[[142 117 143 113 146 110 116 143 129 138]
 [118 132 123 138 131 145 121 129 140 111]
 [127 153 135 121 140 118 125 142 116 124]
 [120 119 113 150 120 136 125 121 131 109]
 [136 129 135 137 122 103 125 107 139 153]
 [133 126 156 111 135 105 125 149 121 137]
 [125 149 141 115 143 110 126 146 116 125]
 [127 112 122 113 152 105 108 132 128 146]] ans = 112

[[138 131 156 122 136 127 107 122 126 138 146 127]
 [132 121 146 153 115 126 156 123 133 132 113 135]
 [131 141 130 127 116 130 127 135 140 131 134 136]
 [131 145 116 119 116 140 120 113 134 131 151 104]
 [119 124 114 132 128 125 135 126 128 119 120 125]
 [115 113 124 138 139 119 139 134 135 115 107 132]
 [136 125 124 108 132 125 106 145 128 136 126 135]
 [118 133 104 140 135 125 141 128 134 118 107 129]
 [115 125 106 127 136 125 120 117 124 115 118 117]] ans = 125

[[133 143 123 143 129 142]
 [132 130 132 112 109 125]
 [132 129 132 113 107 127]
 [131 143 123 150 134 145]
 [133 137 132 120 106 135]
 [132 126 138 107  99 125]
 [132 125 133 109 111 120]
 [134 144 124 136 120 141]
 [129 125 137 119 116 126]
 [138 145 130 125 103 140]] ans = 145

[[114 130 126 108 110 124 120 121 130 140 131 130 106 152 135 116]
 [142 114 135 158 117 128 144 133 117 118 144 131 118 114 136 136]
 [123 128 131 126 121 124 116 139 122 139 140 134 139 143 127 117]
 [134 128 118 137 109 126 107 113 131 131 127 152 121 145 136 112]
 [126 131 115 119 131 135 121 127 121 140 115 139 130 129 139 123]
 [122 130 111 124 121 106 128 131 133 143 125 148 135 123 125 125]
 [124 124 122 120 106 140 140 117 135 134 118 132 133 136 133 129]
 [141 128 120 136 125 111 126 129 147 129 138 116 140 118 135 126]
 [141 130 132 138 130 126 139 127 140 143 137 125 137 120 136 130]
 [122 118 128 126 126 138 130 137 129  99 134 123 149 133 101 116]
 [146 126 131 127 105 126 133 124 144 150 135 143 117 132 130 122]
 [123 130 120 131 130 118 127 140 125 141 132 144 136 132 121 125]] ans = 130

[[134 127 105 114 143 133 137]
 [119 141 127 139 111 108 122]
 [134 115 149 131 136 133 119]
 [131 128 130 133 131 103 114]
 [129 127 139 136 126 111 115]
 [132 129 116 126 137 106 120]
 [126 137 114 130 124 107 124]
 [130 122 149 138 127 116 113]] ans = 122
---
(142, 132, 136, 152, 131, 127, 111) ans = 111
(125, 115, 99, 129) ans = 129
(158, 123, 148, 124, 114) ans = 114
(126, 108, 141, 143, 149, 130, 134) ans = 134
(98, 108, 122, 126, 144, 122) ans = 122
(151, 147, 146, 146, 107, 111) ans = 111
(126, 131, 125, 134, 151, 131, 146) ans = 146
---
101  117  107  108
104  131  125  118
100  127  146  120
⇒ 117

129  118  133  119  129  128  105 ⇒ 118

127  126  136  130  138  150
127  104  133  153  131  101
⇒ 126

114  106  100  127  101  129 ⇒ 106

113  122  100  133 ⇒ 122

157  128  124  138  140
122  114  131  115  129
⇒ 128

132  129  128  106  132
129  130  135  124  137
150  147  120  123  112
⇒ 129

145  133  125  145  106  142
145  133  126  148  106  140
⇒ 133

138  119  151  132  112  111 ⇒ 119
---
[[152 150 135 125 135 125]
 [135 134 138 144 133 118]
 [121 119 124 119 130 136]]: 121

[[142 119 131 132 118]
 [141 156 115 100 141]
 [141 121 129 134 116]]: 141

[[142 136 153 138]
 [137 134 121 108]
 [121 134 124 139]]: 121

[[132 126 103 126 139]
 [123 125 125 126 130]
 [127 127 128 128 127]]: 127

[[133 123 122 135 134 131 146]
 [139 115 149 132 123 126 153]
 [128 137 122 125 137 132 116]]: 128

[[125 130 101 130 153 126]
 [121 126 129 129 133 125]
 [128 143 146 133 136 146]]: 128

[[127 104 144 117 126]
 [112 129 142 129 131]
 [148 153 137 121 106]]: 148
---
[[117 116 148 119 145]
 [124 111 130 135 154]
 [140 123 120 110 150]] value 123

[[128 149 104 113 129 142]
 [128 150 112 107 129 141]
 [129 150 111 110 129 143]] value 150

[[128 123 136 133 126 131]
 [137 122 139 146 131 132]
 [153 141 137 116 132 129]] value 141

[[118 109 115 151 129]
 [137 117 115 124 147]
 [137 100 115 120 122]] value 100

[[141 130 134 147]
 [132 133 109 127]
 [100 138 152  98]] value 138

[[124 111 140 150 140]
 [126 122 132 135 132]
 [131 129 128 129 128]] value 129

[[126 109 136 153 138]
 [129 131 126 125 126]
 [127 115 132 144 134]] value 115

[[131 129 110 127 127 118 125]
 [121 127 156 130 130 143 136]
 [131 129 100 127 128 113 126]] value 129

[[138 107 146 126]
 [136 149 146 105]
 [148 106 141 154]] value 106

[[133 114 112 139 133 137]
 [113 111 147 123 105 132]
 [110 139 146 143 101 107]] value 139
